In the rows, zero is written as 128.
Each path below is one point turned by a fixed rotation once a step. After each direction that follows a path, write how fast that rotation turns it, in degrees per step (0 if it stays still).
Each turn is a multiple of 5 degrees from 10 to 175, or 0.
Each row of a path follows its step; steps can be skipped.
Rotation 1:
step 2: [115 125 128 126 126 123 128 137 126 137 127 124 128 126 110 128 130 119
 117 123 141 129 128 131 100 124 140 127 124 119 118 131 129 126 132]
step 3: [137 137 127 135 124 126 136 134 125 126 134 146 124 133 125 116 137 140
 118 117 139 126 126 134 138 121 127 140 119 116 138 134 120 132 121]
step 4: [128 136 115 117 134 130 135 118 134 119 124 129 118 120 131 119 127 135
 136 133 116 139 135 141 134 145 115 127 132 120 122 122 121 131 135]
step 5: [119 125 132 135 141 121 122 106 133 138 121 104 120 136 126 129 128 136
 125 128 129 122 132 124 116 127 131 130 128 131 130 116 135 132 127]
step 6: [135 115 139 118 130 120 128 134 119 131 142 135 130 145 127 134 123 142
 135 131 134 119 132 115 137 116 118 129 121 127 126 134 134 130 125]
step 10: [117 145 128 130 116 127 122 128 133 133 141 114 117 132 122 132 128 129
 123 139 125 133 127 131 114 127 127 114 133 135 119 136 126 141 138]
step 12: [137 117 121 124 144 124 122 133 133 115 122 142 128 127 116 130 135 123
 139 138 131 129 140 138 132 125 127 126 126 115 127 126 111 120 129]
step 13: [118 122 123 134 115 123 123 118 139 133 130 122 116 127 132 117 144 118
 115 127 121 126 134 129 121 128 127 129 113 114 118 123 130 125 135]
step 15: [128 135 124 111 137 122 127 126 124 117 139 116 127 140 108 126 121 134
 136 126 123 143 128 141 129 130 123 134 132 131 131 136 121 129 123]
step 16: [124 126 117 132 133 124 134 114 128 140 139 135 123 136 136 139 139 134
 126 126 117 127 121 132 117 131 127 126 118 141 125 113 127 129 113]
[123 131 128 129 130 128 132 127 125 130 128 120 124 129 130 132 124 126
 128 130 129 129 130 126 135 127 129 126 125 126 130 131 130 127 132] => 80
[132 127 128 129 131 132 129 130 122 123 126 129 129 130 125 128 130 132
 124 130 128 126 125 123 134 125 128 129 129 126 128 123 129 132 129] => 130
[129 132 132 131 127 128 120 129 132 128 128 124 124 134 124 125 130 125
 127 129 128 129 129 129 130 126 131 131 130 129 131 127 124 129 126] => 145
[129 127 130 130 125 133 129 127 127 128 123 131 127 127 126 131 131 126
 129 130 125 128 129 126 127 124 126 127 129 137 130 133 128 128 132] => 35
[130 127 132 129 129 126 130 127 132 124 128 134 129 129 131 127 119 129
 131 129 132 131 128 126 129 124 128 130 125 128 133 127 126 129 130] => 130
[127 132 130 124 128 129 128 130 130 131 123 130 130 128 127 131 125 128
 132 129 122 129 130 130 130 123 129 131 131 123 121 129 128 129 126] => 135
[125 123 128 125 129 123 130 129 132 128 128 130 124 126 127 130 128 130
 126 135 129 126 124 125 130 129 133 130 130 131 127 130 127 126 124] => 70
Rotation 2:
step 0: [122 121 129 126 138 127 121 113 116 129 119 140 122 124 126 141 111 107
 123 136 131 123 131 119 134 126 128 122 126 128 116 121 131 123 134]
step 2: [120 129 113 119 137 133 126 124 118 136 129 136 134 115 132 135 118 124
 121 124 127 125 127 135 140 107 121 143 134 127 122 129 126 134 122]
step 3: [144 125 115 137 124 135 121 127 124 133 122 132 131 136 130 139 118 116
 128 127 133 125 119 118 117 148 117 123 128 135 131 118 137 126 120]
step 4: [126 126 133 121 131 130 128 139 124 133 119 121 127 127 130 135 127 135
 101 127 131 126 125 135 133 109 122 115 122 125 128 117 126 143 131]
step 5: [130 134 109 132 137 141 123 117 130 128 129 127 129 129 127 146 117 127
 139 133 134 141 119 113 131 123 129 135 124 135 139 136 131 137 130]
step 7: [135 131 111 125 139 136 128 122 123 118 117 123 133 128 126 125 139 129
 126 133 133 124 135 119 145 128 115 128 115 121 136 123 130 146 131]
step 8: [122 112 119 134 134 138 135 123 124 127 131 135 122 132 127 145 125 119
 124 129 139 119 122 139 124 118 139 129 135 149 135 124 124 125 126]
step 10: [130 127 106 119 131 137 123 120 128 120 125 109 116 126 127 135 125 126
 111 131 132 126 122 148 139 131 126 126 131 132 125 132 132 126 128]
step 11: [134 124 134 134 136 147 118 120 119 135 136 151 139 132 131 140 125 136
 119 130 130 136 134 130 124 131 126 129 126 130 143 125 126 131 129]
step 14: [146 127 116 126 123 123 125 130 130 122 137 141 131 132 121 134 133 138
 121 131 117 120 117 131 125 125 129 121 130 148 141 133 121 141 130]
[132 126 127 125 129 127 130 128 127 125 128 131 128 127 127 128 126 131
 132 133 130 127 122 130 129 126 126 130 125 123 120 130 126 132 130] => 145
[133 125 130 127 129 126 133 124 128 133 130 132 128 132 124 130 125 131
 128 128 124 128 127 126 125 131 130 125 125 131 128 124 127 124 128] => 135
[127 129 125 123 129 122 130 128 126 127 126 126 129 130 131 129 129 129
 125 121 122 128 129 126 130 127 130 131 123 124 129 129 126 130 128] => 140
[134 130 126 127 126 128 121 130 127 132 129 129 129 123 131 132 133 126
 127 129 125 130 131 130 128 127 132 129 127 128 123 126 129 125 128] => 35
Rotation 3:
step 2: [139 130 134 132 139 113 141 129 123 127 110 127 121 134 126 132 131 136
 119 126 117 126 124 124 139 136 148 126 126 118 132 132 124 128 124]
step 6: [115 125 135 124 138 138 124 129 112 131 121 133 137 142 120 147 138 130
 129 133 125 128 135 116 126 140 128 133 120 125 134 135 135 134 118]
step 8: [128 135 136 133 119 118 126 129 107 127 116 123 120 140 133 132 124 128
 120 139 132 135 114 114 135 139 123 123 120 129 129 136 129 136 121]
step 9: [130 113 112 123 128 123 129 130 123 125 113 140 124 127 132 138 114 127
 116 142 122 125 122 120 130 121 122 129 115 128 126 142 125 128 121]
step 10: [134 130 119 130 122 127 129 129 105 114 124 131 121 124 138 136 130 127
 120 131 114 135 130 138 120 132 125 123 136 127 134 146 136 128 116]
step 11: [115 132 129 125 136 140 127 139 115 116 114 135 128 132 134 129 108 144
 130 135 116 123 136 130 128 131 129 133 131 129 123 132 133 129 118]
step 12: [127 133 135 126 126 132 134 120 113 127 112 130 129 142 126 144 128 138
 121 123 125 119 134 134 110 120 131 122 130 113 117 135 127 135 125]
step 14: [128 129 122 138 122 137 130 113 125 123 121 118 120 132 131 137 125 137
 108 125 124 119 132 113 138 133 126 123 116 121 119 134 124 122 120]
step 15: [138 123 133 132 142 132 127 136 134 129 121 126 121 122 137 131 128 130
 109 121 115 124 124 129 128 133 131 124 115 123 130 152 136 137 123]
step 17: [120 115 126 133 133 134 136 136 125 124 119 120 133 146 133 133 130 134
 141 125 121 135 131 134 132 128 139 126 119 123 115 148 128 134 123]
[126 126 128 132 135 130 132 123 128 130 129 126 126 127 130 126 128 130
 127 121 128 130 129 126 128 129 134 128 127 131 129 129 126 130 134] => 25
[133 130 130 129 128 127 126 132 123 124 132 129 126 128 127 126 129 126
 125 125 126 131 123 134 125 128 132 128 123 127 128 125 131 128 131] => 140
[127 124 124 131 130 124 126 130 130 128 127 127 127 136 133 128 128 125
 129 133 132 132 127 128 126 129 128 125 126 133 130 130 132 127 130] => 40
Rotation 4:
step 0: [135 130 127 125 126 136 129 134 137 137 136 130 137 116 134 137 142 127
 125 133 135 123 132 112 128 132 111 121 128 137 126 120 125 130 120]
step 1: [139 135 124 131 126 144 132 137 124 129 122 125 136 118 122 131 121 133
 133 131 142 120 129 123 125 128 105 129 124 135 125 126 130 121 124]
step 3: [126 124 142 129 118 125 125 141 130 120 135 147 129 121 139 125 134 133
 125 131 132 127 129 117 134 133 122 118 129 132 128 135 123 136 117]
step 4: [136 122 126 131 125 148 122 135 134 128 135 139 131 123 133 134 142 129
 134 125 130 118 126 117 134 128 118 126 128 141 132 126 120 128 115]
step 8: [139 121 127 129 127 143 131 135 134 127 133 131 133 118 134 142 142 128
 135 123 125 128 122 112 116 127 127 123 134 132 135 126 126 117 116]
step 10: [137 125 146 132 119 126 135 144 118 122 122 130 127 128 124 125 123 130
 133 134 117 135 130 119 134 133 129 128 115 125 130 143 123 121 132]
step 12: [144 122 126 135 121 137 124 125 137 132 131 117 133 124 129 143 138 126
 130 137 124 130 126 114 119 136 125 129 128 139 130 125 120 122 115]
step 13: [146 133 124 130 127 132 132 139 131 133 119 115 130 123 123 134 121 125
 132 136 123 136 128 114 122 135 113 136 116 127 126 131 126 121 130]
step 14: [128 130 140 136 121 122 139 147 119 126 128 119 137 119 132 128 119 129
 123 137 127 138 137 122 128 132 118 123 119 126 125 140 125 125 133]
step 16: [145 121 121 131 127 131 121 129 141 132 126 123 128 111 139 132 135 139
 133 133 127 125 128 115 125 135 116 133 132 137 128 130 129 129 116]
[127 128 130 127 122 126 126 125 133 133 126 131 129 126 132 128 131 127
 126 122 127 130 127 128 127 129 127 130 134 132 131 126 124 127 126] => 90
[130 129 126 130 129 124 128 128 125 126 127 130 128 129 128 130 133 127
 127 128 123 125 127 131 127 131 127 122 133 127 120 131 125 130 124] => 90
[132 126 131 128 128 132 126 125 129 128 129 128 126 132 129 124 128 129
 131 128 124 126 131 130 135 133 131 130 125 131 128 129 125 133 126] => 55
[132 129 137 125 128 126 132 127 130 129 126 123 130 130 123 129 128 125
 125 131 126 123 129 125 127 127 131 128 131 127 128 126 129 125 129] => 25
[127 133 130 127 125 129 128 128 123 130 125 127 132 126 125 129 120 129
 131 124 125 130 129 130 132 130 126 129 130 124 126 129 125 127 131] => 90
[129 131 128 128 126 124 128 124 134 123 126 128 125 131 130 134 125 130
 131 129 130 127 127 129 127 131 127 133 127 125 127 132 130 125 126] => 100
Rotation 5:
step 2: [143 115 122 133 135 125 124 125 136 128 126 128 116 120 135 136 139 124
 130 110 122 150 122 132 129 131 133 124 114 131 136 129 139 126 124]
step 3: [131 121 119 147 127 141 131 118 134 132 128 130 135 124 143 135 140 121
 128 128 119 131 126 127 111 135 119 123 131 138 129 139 135 113 134]
step 4: [123 125 121 142 124 140 141 118 120 136 131 134 147 127 122 130 116 126
 114 133 127 121 114 132 115 120 126 127 136 126 128 121 125 121 137]
step 5: [126 123 134 130 136 123 129 132 114 125 148 128 128 124 113 119 117 126
 118 125 123 120 114 133 134 113 123 132 139 118 133 136 117 129 122]
step 6: [136 118 126 133 130 118 130 134 121 103 134 124 115 123 129 118 133 135
 124 110 125 127 122 121 140 130 138 134 123 122 141 132 129 132 122]
step 7: [124 104 126 144 123 133 131 129 137 119 118 128 123 123 134 129 142 140
 134 121 124 129 139 118 134 132 118 134 118 136 131 131 134 121 123]
step 11: [138 122 121 140 127 139 138 137 135 118 120 128 126 119 124 122 137 120
 137 112 119 129 126 133 134 127 124 124 134 129 151 139 123 121 133]
step 13: [124 113 126 134 132 124 129 124 120 145 138 125 130 136 121 132 127 137
 105 125 126 131 120 111 119 120 121 130 126 125 120 127 129 120 115]
step 16: [128 106 129 136 132 135 139 139 124 121 126 133 134 118 136 133 128 125
 137 128 130 133 132 143 140 118 129 137 125 146 130 136 122 129 138]
step 17: [137 114 121 131 136 123 132 135 117 145 122 126 132 129 127 140 139 127
 112 132 132 131 121 127 129 129 136 140 131 147 140 129 121 120 124]
[129 125 127 127 122 128 127 128 128 129 125 126 127 129 129 133 132 128
 124 127 129 131 128 128 132 131 128 123 130 129 123 128 131 123 121] => 70
[127 129 133 133 124 129 131 127 124 125 124 125 131 128 130 128 130 122
 134 126 127 130 130 124 125 124 128 128 125 130 129 128 128 127 127] => 85
[131 129 129 132 131 127 122 127 130 126 124 127 127 130 133 128 132 128
 126 128 125 122 127 123 128 134 127 128 130 127 132 126 131 128 130] => 95
[133 130 129 128 124 127 127 124 133 125 132 123 123 123 127 128 123 130
 131 125 128 132 130 126 129 130 129 130 130 129 130 129 130 124 130] => 85
[131 126 131 127 125 131 127 128 127 128 128 132 128 125 132 136 125 127
 130 134 126 128 123 129 127 129 131 127 129 124 129 131 127 129 131] => 60
Rotation 6:
step 0: [133 117 117 129 127 127 121 130 130 139 127 139 118 120 139 141 133 124
 109 146 127 125 124 115 133 124 138 119 116 122 121 123 138 118 121]
step 5: [135 122 135 127 115 115 132 130 111 126 141 118 128 121 139 123 134 132
 119 130 129 118 112 134 125 130 142 139 123 122 126 134 141 144 123]
step 7: [118 121 111 132 124 138 154 126 118 131 121 142 130 127 123 135 130 126
 132 130 123 126 126 122 118 131 118 134 115 118 124 124 122 116 143]
step 8: [137 126 115 126 123 121 119 134 121 131 135 123 126 121 146 115 118 121
 138 108 141 128 123 127 118 141 143 121 128 138 132 139 131 123 134]
step 9: [133 129 124 135 135 117 121 123 146 138 135 139 126 131 111 133 132 140
 120 134 131 119 128 135 128 138 144 133 130 131 109 120 128 140 119]
step 11: [116 138 131 130 131 113 140 126 118 113 122 128 135 120 150 137 135 122
 133 118 121 130 122 127 131 132 145 138 133 139 125 131 121 116 131]
step 12: [123 129 127 133 132 137 131 135 130 143 150 122 133 133 126 122 115 127
 133 138 125 126 122 130 135 158 131 135 124 120 122 118 138 128 135]
step 13: [133 125 124 122 117 126 129 138 126 147 130 149 116 117 125 132 131 128
 125 110 135 135 135 122 126 119 134 114 122 115 130 116 123 131 120]
step 14: [117 128 121 139 126 130 136 120 127 120 124 127 112 122 129 117 132 130
 119 125 120 124 114 128 107 128 135 133 130 145 119 142 115 140 127]
step 15: [118 109 130 130 125 115 121 127 139 121 131 130 146 132 126 132 129 135
 126 125 131 121 116 117 130 140 136 137 131 125 137 127 154 124 136]
[128 132 126 126 126 126 129 127 122 123 126 133 128 127 131 119 128 128
 131 128 128 128 125 130 124 126 126 129 130 127 130 128 124 127 126] => 115
[126 130 129 127 130 127 127 129 125 128 133 129 124 130 122 130 126 124
 127 126 130 123 123 124 125 126 132 131 126 130 130 126 127 122 126] => 0
[129 129 128 127 133 123 129 131 127 127 133 126 127 126 134 132 126 131
 125 128 129 127 126 126 126 130 125 129 130 130 128 136 124 131 129] => 120
[129 131 125 126 121 125 125 130 127 127 127 124 128 127 128 130 122 130
 132 132 133 129 127 128 129 131 131 132 131 126 126 127 131 129 129] => 100
[121 125 132 125 125 126 128 126 129 125 128 125 133 128 127 129 131 128
 123 129 130 132 127 130 128 129 125 132 128 129 129 127 125 123 131] => 80
[126 133 126 133 125 134 125 132 125 128 127 128 130 123 128 131 132 128
 126 126 129 127 127 128 125 125 124 128 130 130 124 130 131 125 130] => 110
Rotation 7:
step 0: [121 125 141 131 128 119 123 119 129 115 131 139 135 124 135 132 130 136
 124 130 136 140 129 114 130 137 131 142 106 122 131 139 119 128 133]
step 2: [144 132 138 124 124 139 115 126 134 124 124 121 128 124 137 118 125 118
 129 124 138 127 153 119 122 129 132 130 141 121 124 124 135 133 133]
step 3: [130 129 134 128 138 128 127 132 136 124 119 146 139 133 118 126 115 136
 122 129 125 135 143 128 123 121 135 138 122 125 123 137 134 116 108]
step 4: [122 128 113 133 130 121 121 130 115 129 122 145 128 135 132 115 133 120
 115 131 134 112 121 115 125 130 137 137 124 137 134 138 137 132 125]
step 11: [136 114 115 124 118 124 128 121 133 127 138 133 130 123 131 142 119 143
 133 115 133 147 131 129 128 125 119 120 129 129 122 126 131 141 118]
step 12: [124 126 116 137 132 122 126 132 129 104 127 127 139 110 135 125 121 138
 130 135 123 122 117 117 130 125 123 128 127 111 121 126 123 131 132]
step 13: [132 145 136 130 116 122 144 126 120 118 130 126 135 126 138 134 135 126
 121 130 145 121 124 128 112 130 129 117 128 127 116 124 125 114 123]
step 15: [131 118 121 125 130 127 148 130 136 127 128 135 136 123 132 123 128 123
 138 128 117 129 143 109 124 128 119 141 116 126 117 141 129 131 130]
step 16: [130 122 129 122 137 128 127 129 124 120 142 128 136 118 148 121 137 133
 115 120 146 126 128 130 118 119 128 130 122 134 129 142 130 135 118]
step 17: [131 126 140 128 137 122 109 131 127 117 127 141 141 128 128 137 135 120
 127 130 144 129 131 117 131 138 123 131 124 125 123 110 121 134 125]
[133 126 126 126 135 126 135 128 124 127 131 128 124 125 128 133 128 132
 131 131 129 127 126 127 125 129 128 127 128 127 127 124 130 128 131] => 20
[126 126 134 131 126 124 129 130 125 129 130 132 126 129 132 127 131 128
 123 126 125 128 123 126 129 131 133 129 130 127 126 123 125 126 129] => 85
[131 129 125 127 127 128 131 129 126 132 125 122 125 132 137 125 129 127
 127 127 132 121 126 128 128 128 129 126 128 129 126 131 126 127 124] => 125
[129 126 122 128 122 126 127 128 134 130 130 131 126 127 131 130 130 128
 128 132 124 127 126 125 125 123 132 131 126 127 132 128 126 131 129] => 100
[130 125 126 125 131 131 124 130 124 132 129 133 126 132 125 126 125 126
 125 129 127 123 130 134 130 127 131 126 125 126 129 126 127 129 130] => 25
